(in the rows, 128 means zero)
A single turn carries every row of the set below to another of its rows. Some are shown first; where does it send the rows asked next?
z108: [147 122 136 116 132  98 135 147 116 115  95 153 128 151 136 139 147 143
 108 135 142  99 106  96 124 157 121 147 161 133 142 119 107 126 139]
z399: [132 128 103 147 140 115 173 152 140 103 161 123 123 138  85 126 153 127
 140 122 109 128 123 112 139 127 119 152 135 127 150 131 145  97 106]
z443: [145 121 115 118 162 104 130 132 109 133 104 153 138 145 140 147 123 143
  89 130 138 109 113 115 105 144 137 175 150 138 138 135 109 128 148]
z696: [158 127 147 106  94 134 103 138 127 136 122 127 128 132 168 128 103 128
  95 123 143 103 147 138 137 136 117  94 146 122 121 131 104 117 121]
z413: [131 117 103 118 147 129 112  95 107 159 109 160 132 131 152 133 117 139
  97 130 130 142 146 140 118 140 147 133 106 132 119 143 138 153 145]
z52: [155 126 131 134 106 130 110 120 118 130 137 115 143 126 181 132 104 125
  90 137 142  93 147 133 137 128 116 123 160 127 122 135  92 121 125]
z63: [127 123 106 150 129 107 167 130 140 134 165 114 115 130  93 120 126 128
 151 118 109 150 140 147 133 117 136 112 105 115 114 126 164 115 118]
z719: [144 132 120 142 123 126 142 152 143 121 180  99 106 135 109 125 124 121
 126  99 123 122 138 141 140 112 113 125 117 120 125 122 129  88  75]
z33: [107 141 126 124 122 143 107 116 124 134 112 165 142 130 153 117 129 130
 107 116 143 126 160 102 132 136 133 114 117 123 100 127 134 163 154]
z641: [139 124 103 147 141 108 173 149 135 101 157 119 113 128  85 129 145 117
 135 121 108 124 108 113 135 121 117 151 131 133 148 133 151 112 105]
z480: [132 112 107 141 130 107 164 129 141 128 165 116 115 120  92 114 121 122
 139 113 112 151 133 139 133 112 133 115  95 122 116 127 171 125 109]
z269: [158 118 127 109 124 139 105 128 118 142 128 135 138 127 171 140  85 125
  78 122 144 109 152 145 119 127 130 139 146 134 134 143 107 112 126]
z720: [122 115 112 150 140 114 167 141 135 151 166 119 111 118 103 116 122 131
 141 116 108 160 132 146 126 111 134 109 115 120 119 121 172 124 120]
z695: [133 148 147 128 107 137 113 144 125 123 121 136 138 126 166 136 100 112
 103 118 150  91 153 116 129 125 123 120 165 124 113 129 109 135 155]
z436: [150 131 116 133 123 126 144 153 147 114 179  94 112 124 105 119 119 115
 114 100 116 119 126 136 139 106 109 123 118 126 125 134 133  97  79]
z152: [137 108 125 142 146  88 140 122 106 118 111 147 143 144 148 135 140 147
 107 143 146 105 116  93 120 148 129 167 153 132 131 110 106 138 142]
z843: [124 114 108 132 128 121 115  88 118 148 122 147 154 132 157 109 131 150
 102 138 132 139 152 121 132 141 138 113 107 121  97 131 128 160 142]
z136: [126 116 120 113 121 115 123 107 119 147  97 162 134 137 140 117 138 147
 118 136 129 143 140 122 132 153 140  97 109 121 111 129 145 159 151]
z356: [118 138 143 134 141 105 126 141 114 120 101 158 127 142 144 139 133 132
 113 115 157 101 126  88 116 141 130 152 147 128 112 105 115 152 156]
z22: [127 126 105 149 151 126 171 164 135 118 161 126 118 128  95 123 153 128
 130 123 103 134 111 111 132 122 114 148 149 133 156 132 149 106 110]
z823: [139 129 124 139 136 136 137 165 142 135 183 101 105 126 118 117 123 127
 112  96 121 131 129 138 132 107 108 122 127 124 127 120 132  94  77]

z399 turns into z719
z641 turns into z436
Now these:
z696 turns into z136
z152 turns into z52
z33 turns into z356
z22 turns into z823
z413 turns into z443

A single turn carries every row of the set below to another of its rows. Some are shown first; where does it send the rows asked next?
z528: [ 73 107 114 108 106 165 130 164 161 120 118  86 123]
z122: [100 114  98  83 149 166  82 129 157 114 126 134 143]
z562: [ 84 107 113 129  99 178 126 135 139  81 121 118 119]
z250: [148  83 109  79 120 158 104 121 163 113 102 110 117]
z400: [ 72 116 112 112 141 173 135 142 143 113 127 136 146]
z34: [126 124 120 110 127 113 104 157 141 117 118 115 103]
z639: [106  96 115  77 144 158 137 175 121 140 104 140 127]
z533: [104  90 119 103 151 194 110 146 166  86 123 135 127]
z686: [120  89 137 102 125 179 156 134 171 122 114 124 108]
z392: [116  89 147  96  98 158 133 170 148 130  97 140 140]
z625: [108 110  77 103 121 154  83 159 153 118 117  87 125]
z824: [102 111 137  98 128 157 119 171 122 135 124 113  86]
z555: [133  97 108 117  95 172 107 184 122 143 109 124 110]
z708: [113 103  64  98 120 190  92 150 162 115 111 135 120]
z505: [116 111 101  72 117 118 114 150 140 130 114 151 132]
z404: [148  99 141 100 124 153  79 163 157 124 118 136 113]
z73: [133 102  89 109 133 181 129 114 127 122 116 150 120]
z299: [106 106  99 108  97 164 110 145 180 104  78 100 130]
z182: [135  88  86 121  99 162 138 143 138 112 126  99  99]
z169: [131 107 120 120 110 147 114 150 123 113 129 168 137]

z250 turns into z182
z555 turns into z392
z708 turns into z299
Now these:
z34 turns into z824
z528 turns into z400

A single turn carries every row of the set below to another of its rows. Some are shown first; where does it send the rows asked next?
z192: [130 118 134 138 123 126 144 128 145 168 121 145 122 118  84 109 133]
z78: [152  92 145 121 154 126 101  86 129 136 137 121 160 121 125 130 102]
z968: [109 113 124 139 145 129 151 138 155 163 124 125 119 116 104 113 140]
z570: [134 102 157  89 110 128 125 106 120 114 144 107 142  92 153 131 119]
z173: [145 154 125 119 100 114 119 112 136 151 126 148 102 119 101 123 118]
z433: [127 133 157 108 133 119 149  89 137  97 150 144 123 106 115 125 148]
z233: [126  89 141 104 149 127  97 112 126 141 135 131 175 116 130 143 121]
z784: [116 144 142 121 114 126 145  92 126 151 119 119 157 165 138 121 101]
z77: [ 97 122 117 125 160 118 123  90 146 112 134 152 148 112 134 142 154]
z982: [139 116 156 129 135 125 148  66 134 114 129 150 132 115 111 116 148]
z457: [165 134 111 132 126 114 140 102 145 130 125  99 149  94 161 126 111]
z572: [104 123 111 137 123 115 123  74 139 111 131 161 149  95 137 133 143]
z297: [101 133  99 132 134 124 134 121 151 148 112 112 101 110 149 126 137]
z113: [125 131 138 125 104 116 142  72 133 100 143 155 131  91 124 121 139]
z435: [ 94 143 138 123 109 123 163 115 136 136 143 108 156 141 141 118  99]
z922: [164 145 130  92 120 115 129 121 131 135 118 115 152 109 156 145 135]
z427: [150 112 111 146 136 118 151 118 152 141 130 107 170  88 143 120 117]
z844: [118 146  99 127 106 119 120 105 140 147 107 126  97 110 148 126 128]
z156: [107 149 136 120 132 121 140 107 134 146 134 119 162 166 131 129  96]
z155: [102 138 125 114 124 112 132  94 141  94 152 152 136  92 134 138 144]
z924: [145 114 131 111 132 121 144 144 141 152 124 125 182 100 131 136 144]
z320: [105 110 108 146 129 131 145 120 149 164 103 122 117 109 132 114 144]
z222: [138 144 136 120 125 117 133 133 145 153 139 143 109 122  83 119 123]
z552: [118 108 128 141 155 124 129  68 140 124 118 156 149 119 124 127 152]
z278: [129 163 110 113 114 112 116 116 142 138 129 130  92 116 128 132 120]
z368: [170 121 122 140 140 113 138 118 148 147 137 126 175 103 114 123 109]
z125: [122  85 121 131 137 122 103 102 135 133 146 126 176  95 135 132 101]
z166: [112 106 114  90 149 128 121 121 145 146 140 131  98 144 129 126 140]
z120: [109  91 132 104 118 124 112 120 127 125 146 123 169  86 149 140 120]
z992: [137  90 113 128 118 132 132  81 139 155 126 135  98 132 123  98 122]
z930: [122 117 150 119 168 125 141  84 141 114 132 144 136 125 115 130 157]
z977: [158 102 157 110 127 126 122  83 124 117 143 104 136 105 140 120 100]
z739: [121  99  95 129  95 120 119  95 141 149 143 154 112 113 118 106 112]
z646: [109 149 145 117 122 124 156 102 132 138 133 104 147 159 142 121  99]
z659: [ 91 142 129 126 119 119 147 119 138 144 144 122 171 148 130 126  95]
z410: [168 136 139  97 129 115 127 133 133 147 126 133 170 115 123 143 134]
z415: [102 112 101  91 133 121 111 130 147 142 153 144 108 131 125 131 133]
z658: [127  95 133 121 110 122 123  98 131 114 152 109 152  78 150 123  99]
z123: [131  93 114 126  95 127 140  92 140 147 141 141 101 114 116  94 117]
z638: [126  96  93 130 118 125 110  84 142 157 127 149 111 131 125 110 117]
z514: [116 104 130  88 133 130 141 126 143 138 150 125  91 132 123 115 140]
z946: [106 111 117  88 117 122 132 136 145 135 163 139 102 118 120 121 133]
z895: [141 124 122 106 123 121 146 132 138 140 116 107 163  94 164 138 145]
z472: [184 143 122 126 131 108 126 102 142 136 132 118 154 109 132 129 103]
z546: [103 139 131 128 111 121 139 103 129 155 126 132 174 157 129 125  98]
z799: [151 100 165  89 141 130 110  98 118 130 133 115 147 123 134 136 121]
z325: [107 140 144 123  97 127 162  98 126 143 125 111 153 147 145 115 102]
z811: [ 94 135 133 129  95 123 155 110 130 148 133 124 170 140 136 118 100]

z658 turns into z570
z646 turns into z784
Now these:
z930 turns into z552
z192 turns into z968
z472 turns into z410
z992 turns into z166

A single turn carries every row of the set below to another of its rows. Some are shown first; where does it send the rows asked next?
z620: [105 126 127 142 150 173 126 153 107 136 147 152 134  95 137 137 111 133
 108 124 147 126 129 103 105 113  98 119 121 143]
z838: [119 133 113 125 152 121 137 121 144  86 127 172 133 132 113 120 144 122
 130 168 121 134 157 140 121 130 110 121 141 104]
z585: [110 135 138 153 128 130  88 123 109 117 139 150 117 145 131 102  98 127
 120 153 166 141 172 130 109 119 103 156 124 144]
z612: [116 132 152 107 109  85 120 112 112 123 131  96 134 124 145 116 118 130
 120 110 154 129 130 114 154 129 113 160 108 138]
z793: [149 146 153 112 117 104 113 102 138 120 141 101 136 128 148 113 111 142
 114  99 145 139 138 119 135 127 117 158  91 148]
z849: [118 116 111 137 116 166  83  80 121  95 125 138 137 127 119 125 115 132
 122 142 145 131 156 133 120 131 132 147 115 120]
z768: [153 117 123 140 149 172 113 165 131 128 129 145 132 134 166 124 114 121
 133 112 127 150 128 131 118 101 119 130  98 162]
z445: [103  97 129 131 140 169 113 165 121 142 140 129 127 106 148 132 124 128
 112 100 146 129 117 108 117 112 116 120 115 146]
z662: [ 84 132 154  99 131 146 108 138 136 117 177 130 135 107 142 115 140 124
 126 127 153 131 137 122 121 125 134  93 109 152]
z965: [125 144 147 147 161  81 137 124 148 130 167 103 136 128 125 124 119 135
 125 120 135 130 115 126 118 136 144 100 105 102]
z92: [132 110 114 138 122 168 143 156 133 148 115 162 125 128 149 128 113 132
 116  96 134 133 124 128  99 120 126 148 112 116]
z477: [122 133 125 120 162 133 118 114 151  96 151 166 128 122 125 119 146 141
 118 173 131 138 156 129 125 124 109 104 144 119]
z964: [123 138 148 132 152  55 135 130 129 131 164 114 132 130 132 126 123 130
 125 153 134 131 116 120 137 122 149 113 113 112]
z451: [117 139 158 137 125  98 126 157 118 167 136  96 127 132 137 132 120 125
 124 161 129 135 130 125 114 125 138 173 120 131]
z896: [131  98 119 116 126 136 132 157  94 147 123 170 130 128 155 140  96 125
 111 134 131 127 127 109 134 108 128 158 109 138]
z623: [127 135 109 156 141 183 150 145 120 135 119 165 132 120 137 128 119 128
 129 112 137 136 127 133  98 120 107 132 124 111]
z571: [146 135 117 144 150 188 118 146 125 117 135 157 134 113 154 130 132 126
 127 139 127 149 133 125 111  96 113 120 116 157]
z55: [104 145 152 147 136 119 122 148 139 173 145  83 122 128 151 127 121 144
 133 150 150 124 106 132 119 125 140 132 126 134]
z725: [119 132  99 152 120 150 104  91 125  95 107 150 135 149 125 121  84 132
 141 137 150 118 138 151 120 136 128 136 106 119]
z705: [117 132 140  86 103 110 142 127 113 128 151 182 135 133 142 120 118 121
 120 155 132 132 152 127 124 124 151 150 109 122]
z877: [141 140 136 106 109 101 115  96 134 107 122  97 137 132 159 117 125 136
 135 119 143 133 117 134 164 118 132 148  99 149]
z417: [116  87 108 120 122 165 120 147 109 129 115 138 128 118 163 138 141 120
 134 134 133 131 107 124 149 101 139 129 125 135]
z869: [ 92 127 116 127 167 119 132 126 132  90 138 154 140 122 104 129 128 123
 129 153 134 120 145 130 129 146  94 101 138 104]
z736: [124 106 116 143 151 147 130 169  94 137 114 145 136 145 166 126 101 108
 153 112 141 133 115 137 149 112 107 130 112 136]
z474: [123 152 132 149 139 114 133 140 138 154 123  92 138 145 148 136  96 135
 152 148 133 115  93 150 130 132 147 130 103 129]
z856: [118 139 123 123 171 109 122 131 140  85 146 168 135 128 120 122 119 127
 125 174 129 127 152 129 131 125  99 102 129 136]
z249: [103 124 111 150 156 154 140 158  80 126 117 151 140 121 145 137 106 108
 149 134 144 127 115 129 141 113  94 119 127 129]
z710: [ 93 136 110 161 132 151  95 106 130 108 125 135 122 144 136 108  92 140
 144 138 178 115 127 149 124 130 114 108 123 131]
z661: [123 147 137 122 103  87 140 110 130 126 111 104 125 146 156 104 120 134
 140 106 159 129 116 142 150 127 119 155 115 122]
z672: [131 125 116 129 142 144 133 152  86 126 128 178 136 115 147 141  98 120
 120 161 128 131 132 111 130  97 112 143 118 152]
z118: [118 148 155 128 119 103 122 117 135 128 135  86 128 132 149 101 125 136
 129  85 166 138 128 131 135 131 103 145 110 135]
z468: [103 141 139 108 112 136 153 125 134 136 152 168 141 131 124 118 108 129
 122 103 142 123 146 134  95 153 136 134 101  96]
z767: [114 120 129 146 129 146  72 110 108  87 131 128 132 134 124 116 120 111
 130 155 148 145 167 131 127 118 113 150 117 150]
z437: [130 132 135 139 151  75 144 114 128 123 147 108 144 135 125 132 126 122
 142 132 125 131 113 135 142 136 151 115 108  83]
z339: [131 124 137 128 133 136 110 122 123 138 131  72 152 118 130 153 132 121
 139 148 107 133 117 131 137 134 155 153 101 124]
z808: [143 155 143 122 142 148 123 136 140 106 154 149 145 154 154 100 130 107
 160 119 128 158 156 161 115 124 129 121  92 140]
z140: [118 115 100 133 123 172 139 136 101 118 108 163 133 111 146 140 141 117
 137 153 127 133 116 127 137 101 129 133 135 126]
z687: [142 131 145 132 146  73 129 120 130 118 154 109 136 132 132 126 152 116
 134 156 116 152 130 128 142 117 159 130 117 104]
z294: [113 149 142 115 151 111 131 143 101 117 154 153 150 157 156 110  92 106
 166 129 145 132 139 153 148 132 116 110  93 137]
z993: [143 146 158 139 152  77 126 130 151 128 171 111 128 128 131 119 139 132
 117 142 127 151 134 122 114 118 150 120 110 120]
z31: [142 135 143 142 147  97 135 113 152 121 157 104 141 128 122 125 151 126
 129 122 117 150 129 133 118 132 155 121 107  89]
z302: [ 82 117 131  99 118 146 124 119 114 109 145 129 143 121 145 121 158 107
 156 134 143 131 125 143 154 131 145 107 123 114]
z284: [147 138 158 142 149 127 107 139 120 156 146  81 145 135 141 134 127 121
 136 145 116 152 142 132 121 128 134 168 104 132]
z963: [140 140 130 135 131 139 131 112 141 158 131  96 146 130 137 148 104 147
 132 137 117 119 107 137 120 143 159 147  97 107]
z751: [119 136 119 138 175 137 130 117 141  97 140 158 136 136 119 115 137 129
 139 148 131 138 155 145 125 140  93 104 141  93]
z836: [ 76 131 126 150 113 126  97 124 118 116 128 144 110 133 126 108  96 134
 120 154 181 114 141 129 113 122 113 133 135 137]
z703: [134 147 137 118  99 117 128  96 158 122 124 101 126 130 155 108 135 151
 123  99 154 133 116 137 133 125 132 145 109 130]
z18: [112 136 125 124 174 120 127 119 137 108 156 170 137 123 114 125 109 143
 113 155 137 122 155 123 121 141  92 104 132 110]

z703 turns into z877
z302 turns into z808
Now these:
z687 turns into z993
z856 turns into z18
z55 turns into z474
z767 turns into z585
z896 turns into z445
z140 turns into z571

